128 stands for zero in the data rows.
Here are some numbered points:
[178 235 112  76 161  90 121 185  98 118 147 111 134 127 168 234 128 149
  83 133 101  87 168  95 152  98 148 102  85 111 132 233 225 110  85 105
  87 146 129 138 102 175  85  97 104 158 108 143  64 139 123 102 101 133
 137 147 119  87 141 156 104 103 136 116] 0
[112 110 158 138 130 171 145 121 149 121 152 126 109 150 146 105 141  99
  97 114 138 140 122 121 107 133 128 110 134 158 115 146 108 116 136 125
 119 134 141 115 111 120 136 118 137 120 127 116 121 143 104 140 141 142
 116 142 116 142 114 107 131 126 149 136] 1
[107 109 144 104 126  99 190 140 143 112 170 117 105 111 105 123 113 130
 142 196 136 118 102 120  98 122 104 191 130 110 119 121 111 102 144  97
 135 164 111 111 114 141  98 132 123 169 141 154 122 109 118 136 127 162
 132 111 149 137 108  94 119 141 155 170] 2
[117  96 134 142 138 143 112 102 147 129 103 135 110 126 131 128 107 110
  97 161 106 122 122 126  98 145 112 134 150 119 117 139 173  98 135 156
 128 140 179 122 120 120 136 112 145 124 125 117 139 122 119 156 140 120
 124 134 141 136 112 134 153 108 129 139] 3
[116 109 136 141 131 131 113 113 148 144 157 127 107 157 127 137 136 106
 143 125 107 144 108 125 110 119 108 134 133 167 115 142 116 153 134 104
 123 130 150 124 125 147 116 106 148  76 147 104 126 124 106 142 144 123
 138 136 123 140 114 124 156 112 133 135] 4
[120 105 143 101 122 138 148 132 137 193 137 132 108 125 100  97  79 146
 151 121 196 140  81 123 119 104  84 104 138 150 124 151  89 110 143 134
 124 188  82 126 212  99 108 142 108 112 145 130 170 139 140 143 108 194
 135 112 158 133 116  85  80 118  94 168] 5
[112 101 133 136 146 148 116 137 139 113 118 124 105 131 130 141 142 113
 129 152 160 140 127 118 117 150 126 191 108 143 113  90 102 133 139 107
 118 130 171 128 123 110 124 121 138 107 158 111 130  99 115 134 142 120
 125 141 116 143 113 117 125 107 154 142] 6
[113 120 129 137 124 147 157 135 137  94 136 141  98 148 139  96 131 117
 113 101  89 135 108 119 112 147 110  84 138 167 116 126 149 118 130 127
 126 125 159 116 122 126 119 121 141 248 151 104 138  95  97 143 143 117
 146 141 159 139 114 120 123 110 122 140] 7
[223 140 104  96  93 149 156 132  92 222 131 127 137 100 155 159  94 124
 139 141  96 136  90 110 156  76 147 174 122 151  97 249  83 137  90 133
  83 139 165 147 132 175 125 177  96 143  69 119  84 187 255  78  85 100
  91 139  88  87 165 166  77  88  88  88] 8
[105 130 129 139 156 107 185 120 143 135 118 125 102 125 130 104 136  90
 167 122 125 154 120 117 104 154 119 138 192 120 113 107 122 130 135 114
 119 131 142 116 121  94 109 110 135 129 158 124 128 125 102 127 143 131
 138 151 155 137 113 120 147 109 106 140] 9
[ 96 111 144 215 118  92 106 117 127 102  79 137 115 126 126 119 119 130
 126 121 108 170 120 106 107 171 143 138 144 152 151 124 124 114 146 112
 197 112 130  90 100 133 179 118 136 147 129 130 150 102  92 136 147 132
 127 106 153 130 105 124 178 109 138 111] 10
[111 107 133 141 133 114 154 107 145 128 102 138 119 145 122 108 134 130
 141 127 156 141 104 128 119 132 120 126 120 124 121  95 106 154 135 124
 118 139 116 119 127 124 132 125 114  95 156 115 123 170 129 130 147 131
 128 141 133 146 125 127 133 125 137 141] 11
[111 125 145 145 112 124 132  97 135 128 111 126 101 148 129 111 110 109
 122 159  97 144 116 123 102 145  96 143 198 171 116  85 100 139 134 133
 116 133 171 114 122 130 125 116 157 115 140 116 141 125 126 121 145 138
 137 139 143 139 113 119 138 107 150 139] 12
[109 112 127 142 128 166 102 123 134 121 149 156 120 148 139 115 176  96
  93 108 118 125 131 118 102 142 112 122 146 149 117  91 112 133 136 103
 120 145 116 121 129  99 131 125 158 177 147 121 115 136 121 151 141 131
 122 147 124 141 119 118 143 103 139 137] 13
[107 101 138 168 111  87 123 106 120 116  94  93 152  92 103 150 101 188
 130 105 123 172 139 118 134 116 103  82 152 111 148  89 134 107 154 100
 213  84 137  91  83 107 247  99 115 229  92 160 255  94 104 167 105 160
 130 121 129 119 132 134 149 109 126  80] 14
[155 198  96 135  92 139  83  80  89 111 142 131 229 119 151 181 192 174
  90  69 163  80 182 114 175  91 201  94  75  84  97  94  97 138  80 177
 150 112  95 199  77 175 245 142 159  92  73  77  89 110 168 128 101  72
 143 147  92  91 132 233 172  95 151  82] 15
[149 212  83  84 152  59  78  98  58 248 102  53 216  68  90 242  67 126
 255  70  80  58  77 104 230  58 102 132  57  59 255 155 204  55  59 255
 106 219  97 218 145 206  68 243  55  91  64 245  87  88 255  68  54  97
 128  61  90  56 255 113  69  72  63  58] 16
Which two points above are nearest to each new point, looking only along the 5 directions in which the numbered points spread most? Their numbers follow each, nearest first.
[111 118 135 135 105 121 101 116 156  98 114 133 107 135 146 123 132  99
 165 223 151 132 121 116 109 161  95 130 145 121 119 116 177 157 134 138
 121 142 138 114 115 114 118 128 144 123 133 119 139 102 104 128 142 125
 140 138 126 137 113 108 126 107 117 138] -> 9 3
[110 100 133 142 199 153 136 106 138 114 103 123 100 146 120 107 142 106
 168 130 100 136 132 119 107 145 105 135 130 101 113 152 154 111 134 118
 118 125 129 124 121 129 121 134 139 234 139 116 110 104 105 129 142 136
 126 144 116 139 119 113 129 109 134 145] -> 3 7
[109 125 143  90 107  87 199 227 133 100 182 126 255 142  73  83  78 204
 177  71 131  99  76 101 133 157 105  84  96 108 183  99 112 138 127 112
 148  81  66 110 130 107 158  75  85 102 139 185 117  95 101 108 138 124
 249  76  89 145  87  94  90 255  88 169] -> 3 9
[108 117 131 102 135 167 155 152 144 167 116 123 128  95  94  94 108 116
 109 127 141 112  94 121 118 139 117 124 135 116 123 144 175 103 145 126
 151 148  89 105 122 127  99 136 124 120 154 173 129  89 109 136 120 147
 160 109 216 139 107 100 117 138 138 173] -> 2 9
[116 104 128 140 113 128 141 116 139 122  91 146 105 127 146 145 164 121
 108 142 158 119 115 114 117 125 109 196 134 146 118 127 146 121 141 109
 125 129 108 119 116 108 132 127 145 153 141 131 126 101 122 108 144 147
 131 130 126 142 109 129 133 111 129 138] -> 3 1
[120 119 146 140 153 108 158 121 152 104 107 117 118 140 128 139 149 141
 109 142  98 139 118 113 121 131 110 166 125 148 114 121 135 116 139 121
 118 134  98 124 123 117 120 132 142 105 153 117 134 136 103 153 142 141
 131 137 114 139 115 119 119 111 153 141] -> 3 4
[108 111 139 140 179  99 112 114 144 104 103 104 120 154 146 106 143 112
  88 125 151 152 123 116 103 137 128 169 137 146 113 144 128 125 134 105
 129 135 138 117 117 134 122 109 149 136 128 117 150 116 127 136 146 130
 120 140 127 140 117 115 130 120 152 135] -> 3 13
[108 123 142 144 111 148 143 120 137 108 106 138 109 143 138 107 134 101
 119 112 178 148 105 121 134 128 101 127  98 109 110 173 135 154 137 116
 124 136 113 112 125 119 123 139 130 125 147 123 162 110  98 147 147 135
 124 141 129 141 111 117 138 121 145 148] -> 3 12
[ 92 125 174 104 119 112 104 126 136 190  88  96 139  80  77 103  79 139
 182 140  91 103  93 139 115  92  73 103 110 113 177 128 218  98 161 124
 217 203  93  77 115 131  81 175 112 115 207 144 188  87 150 102  98 151
 176  75 255 119 108  71 132 126 132 120] -> 2 5
[139 125 137  93 109 175  95 168 134 106 114 106 127 105 131 113 149  81
 165 145 167 159 107 116 111 128 121 141 157 118 121 143 104 167 151 140
  98 111 158 138 126 132  89 143 145 126 146 121 111 125 139 123 148 117
  87 141 114 150 116 118 120 107 119 155] -> 4 11
[ 91 129 139  91  79  84 118 255 126 116 255  96 183  86  60 149 101 255
 115  64 189  94  89 105 177 213 102  57 134 101 153  82 101 202 150 115
 148  62  59  80 143  66 100  98  84 148 128 143  90  95 148 102 131 149
 115  58 170 132 103  80  73 255  59  97] -> 3 2
[129  96 110 162 142 113 141 117 152 126  93 158 109 134 127 123 129 103
  93 105 122 144 210 121 135 144 110 143 171 166 111 123  93 132 135 133
 126 124 144 168 118 119 148  96 127 102 146 106 112 129 108 173 126 109
 160 130 104 146 115 130 137 106 110 124] -> 13 1
[137 140 118 130 105 205  83  84 112 120 141 144 143 164 127 139 206 143
 152  94  96 102 155 113 135 112 126 111 128 131 117  95 141 131 106 130
 122 125 120 156 114 129 117 126 113 216 102 125 115 115 124 187 126 108
 133 151  94 120 125 140 135 117 117 107] -> 3 13
[102 104 136 180 129 103 164 159 131 104 182 134 104 119 109 108 136 111
 111 174 102 159 116 115 117 123 104 138 175 132 128 110 123  85 132  96
 150 114 130 104 105 115 140 118 133 151 132 139 180  96 116 137 148 150
 125 109 160 129 101 119 174 117 123 128] -> 7 3
[215 117  67  97 109  71  92 182 103 128 167 172 185  81 117 122  73 107
  94 143 127 162 158 241 182 107 255 104  77 136  96 160  88 135 154  90
  99  80 161 126 165  99 165  96  99  93  99  91  94 255 117  96 107 127
  88 113  75 125 226 140 109 108 153 118] -> 1 8
